In the rows, 128 means zero.
Each named move below is a turn or a mirror, shown by a few rows before and after it. Which moves, in which order, take the first row of each later pair to the second? The first pair is answered.
E (before => after):
[108 164 127  89 173 114  68 115 126 193  72] => [188 159  84  92 106 133  99  99  87 191  73]
[126 113 132 137 121 132 157 129 131  88 162] => [102 111 133 133 136 118 149 134 142  90 158]
[177 129 105 103 102 138 126  91 102 147 165] => [ 95 136 146 106 176 112  93 113 137 153 150]
[ 80 144 107  75 174  75 116  64 198 175 188] => [159 143  64  77  96 105 151  43 156 165 191]
M (before => after):
[ 78 139 127 112 165 108 111 117 142 121 104] => [ 86 136 112 102 152 114 119  98 136 112 116]
[ 79 120  81  90 103  80 169  64 132 131 171] => [ 82 117 171 162 186 106  95 188 168 102 115]
[154  74 153 164 127 175 158 169 122  52 174] => [158  70 119 132  94 161 189 126 117  69 204]
[120  93 169 169 115 139 179 152 156  47 168] => [124  90 136 152 104 123 203 112 148  62 184]
J (before => after):
[ 85 147 106 112 129  91 117 112 113 150 150] => [ 84 131 103 123 113  98 141 118 121 117 165]
[108  96 156 142 131 112 177 148 143  55 185] => [192 103 140 151  90 158 167 161 114  62 147]
[ 27 108 137  92 205  84 127 116 183 115 152] => [ 82  65 140 131 150 116 182 141 176  41 192]
Pairs:
Each pair is 2 to 4 moves apart.
[ 98  97 164 156 164 123 152 145 142  57 124] => [150 151 145 117 157 132  92 109 112 155  51]	E J J E
[134 144 148 108 145 122  93 100 129 190  84] => [138  99 106 106  87 112 179  72 123 135 157]	E J J E
[102 140 174 136 168 145  85 159 145 134  92] => [164 105 136 160  91 167 137 161 120  84 131]	J J E
[ 92 137 168 157 195 104  91 162 142 177  81] => [175  99 166 204 123 141 144 199 121  88 123]	J J J
[ 84 159 148 109 188 131  54 130 138 176  70] => [183 104 155 181 108 186 107 194 116  77 101]	J E M
[221 135  94 123  42 158 117 126  71 118  84] => [ 70 122 191 147 179 124  60 194 158  97  79]	M E J
[178 143 134 129 124 170  95 158 116 149  88] => [ 89 102 148 136 140 129 164 155 159  90 163]	M E J J
[127 158  90  70  88 116 144  59  91 191 123] => [141 177 143 114 158 146  72 136 106 185  49]	M E J
